Look-ups in named tables: a row name and a column name give one cell, copied from the table.

lupiba:
fields: pamepab, kam, raf
posasam: [716, 443, 427]
pase: [461, 112, 124]
mugud: [669, 89, 802]
rore: [610, 207, 127]
darozu: [39, 242, 561]
losiko: [632, 632, 20]
ded: [509, 744, 122]
repa: [625, 231, 122]
rupa: [109, 309, 16]
zez: [152, 578, 258]
popo: [703, 795, 473]
dubet: [235, 790, 670]
zim: [238, 766, 562]

raf of repa is 122
kam of popo is 795
kam of darozu is 242
raf of dubet is 670
raf of zim is 562
raf of darozu is 561
kam of losiko is 632

Table vil
cols = koma, tafafis, sipab, buna, fizel, zaniduv, sil, zut, roko
zizet: [2.14, 0.10, 2.77, 0.57, 6.57, 0.50, 1.02, 2.55, 0.42]
sibafaz: [3.67, -0.84, 1.87, -4.04, -5.75, 3.13, 2.96, 1.80, 5.19]
motadi: [3.88, -0.97, 0.25, -0.67, -1.08, 3.23, 2.84, 2.14, 4.98]
fufovu: [2.01, 0.18, 2.60, 1.33, 6.50, 0.42, 1.33, 1.88, 0.58]

What is the zut of sibafaz in vil?
1.80
What is the fizel of motadi in vil?
-1.08
What is the buna of sibafaz in vil?
-4.04
What is the koma of zizet in vil?
2.14
What is the sil of fufovu in vil?
1.33
What is the tafafis of motadi in vil?
-0.97
What is the zaniduv of zizet in vil?
0.50
What is the fizel of fufovu in vil?
6.50
What is the tafafis of zizet in vil?
0.10
What is the sil of zizet in vil?
1.02
What is the tafafis of fufovu in vil?
0.18
What is the roko of zizet in vil?
0.42
What is the buna of fufovu in vil?
1.33
What is the koma of fufovu in vil?
2.01
What is the sil of motadi in vil?
2.84
What is the zut of fufovu in vil?
1.88
Row with the largest fizel: zizet

vofer:
	dar	kal	lopafi	goligi	vage
gov	0.1	-0.6	0.4	-0.1	-0.2
birok	0.6	0.2	0.0	0.0	0.1
tebol	0.4	0.2	0.0	0.2	0.1
vator	0.2	0.0	0.1	0.6	0.4
busaz	0.1	0.6	0.7	0.8	0.2
vove	0.1	0.1	0.2	0.8	0.4
zik	0.2	0.6	0.7	0.5	0.1
geb	0.6	0.3	0.2	-0.2	-0.3
fot	0.2	-0.2	0.0	0.5	0.4
sasolil	0.5	0.2	0.0	0.1	0.1
ribik	0.5	0.2	-0.1	0.2	0.2
pame	0.6	0.3	-0.1	0.1	0.1

dar of sasolil is 0.5
goligi of gov is -0.1
vage of geb is -0.3
kal of fot is -0.2
vage of birok is 0.1
lopafi of vator is 0.1
goligi of busaz is 0.8
kal of zik is 0.6
dar of vator is 0.2
goligi of vator is 0.6
goligi of birok is 0.0
dar of tebol is 0.4
vage of tebol is 0.1
goligi of pame is 0.1

ruluva
|  | betut | lugi | kep | moru |
|---|---|---|---|---|
| muno | 43 | 122 | 64 | 183 |
| sop | 57 | 130 | 18 | 109 |
| debas | 124 | 177 | 130 | 80 |
| fenot | 176 | 137 | 180 | 169 |
| morerog | 186 | 134 | 200 | 188 |
| gunul | 208 | 104 | 149 | 164 |
| begepuz | 98 | 169 | 122 | 108 |
| vad | 103 | 166 | 126 | 112 |
| zodeke | 55 | 132 | 80 | 172 |

fenot, betut: 176
zodeke, moru: 172
morerog, kep: 200
zodeke, kep: 80
muno, betut: 43
muno, lugi: 122
morerog, betut: 186
debas, moru: 80
sop, kep: 18
sop, lugi: 130
fenot, moru: 169
begepuz, lugi: 169
gunul, kep: 149
gunul, lugi: 104
begepuz, moru: 108
vad, betut: 103
debas, betut: 124

kos:
	nik	rutam	nog	lelepi	vonot	mudasul	zarufa	nar	bolen	mos
ginoru	0.373	0.582	0.975	0.073	-0.314	0.054	-0.551	0.445	0.196	0.289
mevod	-0.151	-0.776	0.316	0.650	-0.025	0.324	0.214	0.394	-0.003	0.363
rufika	-0.627	-0.354	0.002	0.187	0.207	0.111	0.619	0.178	0.835	-0.590

mudasul of rufika: 0.111
nik of ginoru: 0.373
mudasul of ginoru: 0.054
zarufa of ginoru: -0.551
vonot of rufika: 0.207
nog of mevod: 0.316
mudasul of mevod: 0.324
nik of rufika: -0.627
rutam of ginoru: 0.582
bolen of mevod: -0.003
lelepi of ginoru: 0.073
nog of ginoru: 0.975
rutam of rufika: -0.354
lelepi of rufika: 0.187
mos of rufika: -0.590
zarufa of mevod: 0.214
bolen of ginoru: 0.196
lelepi of mevod: 0.650
rutam of mevod: -0.776
Which row has the largest rutam? ginoru

tuk
            zut     sof   galu
penobem   42.36  -21.17  20.67
sut       30.60  -25.66   5.10
nizon     -1.21   80.63  20.61
guk       17.55  -55.85  52.52
timizi   -19.76  -32.75  21.90
ropos     47.41  -56.02  44.62

sof of penobem = -21.17
sof of nizon = 80.63
galu of timizi = 21.90
sof of ropos = -56.02
galu of nizon = 20.61
zut of penobem = 42.36
zut of ropos = 47.41
galu of sut = 5.10
sof of timizi = -32.75
sof of sut = -25.66
galu of ropos = 44.62
zut of timizi = -19.76
sof of guk = -55.85
Which row has the largest galu? guk

miteleb =
|  | nipavo | ronug | dor | fof | luf |
|---|---|---|---|---|---|
| zefatu | -0.1 | 0.0 | -0.1 | 0.0 | -0.1 |
| sif | -0.6 | -0.1 | 0.2 | 0.1 | 0.5 |
| tiz | -0.1 | -0.1 | -0.1 | -0.1 | -0.1 |

nipavo of sif: -0.6
nipavo of tiz: -0.1
dor of tiz: -0.1
luf of zefatu: -0.1
dor of sif: 0.2
ronug of zefatu: 0.0
ronug of sif: -0.1
luf of sif: 0.5
nipavo of zefatu: -0.1
ronug of tiz: -0.1
fof of sif: 0.1
luf of tiz: -0.1
fof of zefatu: 0.0

Table kug
,dad,liru,topusu,bol,nat,dokuzoz,podes,nofus,lovonu,peloro
roruv,3.698,1.810,3.057,1.953,4.374,0.113,-2.871,2.986,-2.187,-0.342
zumo,1.878,0.564,8.400,9.075,1.014,-8.043,0.567,-4.935,-1.132,-1.806
gil,-2.951,5.558,-5.306,-9.974,-4.617,4.158,1.818,1.512,8.578,-0.912
gules,-4.999,0.082,-6.193,5.288,-2.622,-1.492,6.418,-3.109,7.762,2.013

What is the podes of gil in kug? 1.818
What is the dokuzoz of gules in kug? -1.492
What is the nofus of gil in kug? 1.512
What is the lovonu of zumo in kug? -1.132
What is the bol of zumo in kug? 9.075
What is the liru of zumo in kug? 0.564
What is the nofus of zumo in kug? -4.935
What is the dokuzoz of gil in kug? 4.158
What is the dokuzoz of roruv in kug? 0.113
What is the topusu of gules in kug? -6.193
What is the lovonu of gil in kug? 8.578
What is the topusu of gil in kug? -5.306
What is the lovonu of gules in kug? 7.762

vuf
|  | vibubu | ritusi | tozod | fek | nezize | foti | rap |
|---|---|---|---|---|---|---|---|
| kat | 7.46 | 4.23 | 5.52 | 7.97 | 6.23 | 5.16 | 4.95 |
| pumadu | 7.39 | 4.51 | 5.56 | 7.62 | 5.88 | 5.16 | 5.15 |
| bida | 3.33 | 2.48 | 5.04 | 4.50 | 8.01 | 2.25 | 4.13 |
| peduna | 7.04 | 4.07 | 5.54 | 7.48 | 6.12 | 4.88 | 4.56 |
| gezoma | 5.44 | 8.12 | 6.64 | 4.47 | 5.32 | 7.23 | 7.45 |
| zomage | 4.51 | 7.45 | 4.67 | 4.06 | 3.93 | 7.84 | 5.81 |

tozod of peduna: 5.54
foti of bida: 2.25
tozod of zomage: 4.67
nezize of bida: 8.01
foti of peduna: 4.88
nezize of pumadu: 5.88
foti of gezoma: 7.23
nezize of peduna: 6.12
fek of gezoma: 4.47
fek of zomage: 4.06
vibubu of gezoma: 5.44
vibubu of peduna: 7.04

Table punes
	zino	gufuro	sapu	zin	vefuvet	megel	fufika
bezavi	0.242	0.472	0.920	0.653	0.497	0.506	0.753
bazud	0.294	0.306	0.887	0.561	0.782	0.703	0.396
lataguk	0.417	0.367	0.019	0.470	0.455	0.429	0.122

sapu of lataguk is 0.019
fufika of bazud is 0.396
vefuvet of lataguk is 0.455
zino of bezavi is 0.242
zino of lataguk is 0.417
zin of bezavi is 0.653
fufika of lataguk is 0.122
zin of bazud is 0.561
vefuvet of bazud is 0.782
megel of bezavi is 0.506
sapu of bezavi is 0.920
zin of lataguk is 0.470
vefuvet of bezavi is 0.497
gufuro of bazud is 0.306
megel of bazud is 0.703
megel of lataguk is 0.429
gufuro of bezavi is 0.472
fufika of bezavi is 0.753
gufuro of lataguk is 0.367

nuzisa
cols = vobuva, gis, borop, ger
kef: [128, 247, 81, 141]
sato: [221, 247, 127, 124]
mib: [110, 247, 39, 154]
ratevos: [158, 247, 234, 99]
neb: [128, 247, 83, 140]
dib: [84, 247, 194, 114]
lefida: [130, 247, 84, 141]
fug: [57, 247, 124, 135]
lunam: [133, 247, 200, 109]
lis: [188, 247, 217, 102]
mal: [172, 247, 166, 117]
tid: [154, 247, 45, 148]

What is the borop of lunam in nuzisa? 200
What is the vobuva of sato in nuzisa? 221
What is the ger of lunam in nuzisa? 109
What is the vobuva of ratevos in nuzisa? 158
What is the gis of neb in nuzisa? 247
What is the vobuva of neb in nuzisa? 128
What is the borop of mib in nuzisa? 39
What is the vobuva of mal in nuzisa? 172
What is the borop of dib in nuzisa? 194
What is the ger of sato in nuzisa? 124
What is the borop of fug in nuzisa? 124
What is the vobuva of kef in nuzisa? 128
What is the gis of sato in nuzisa? 247
What is the ger of neb in nuzisa? 140
Row with the largest ger: mib

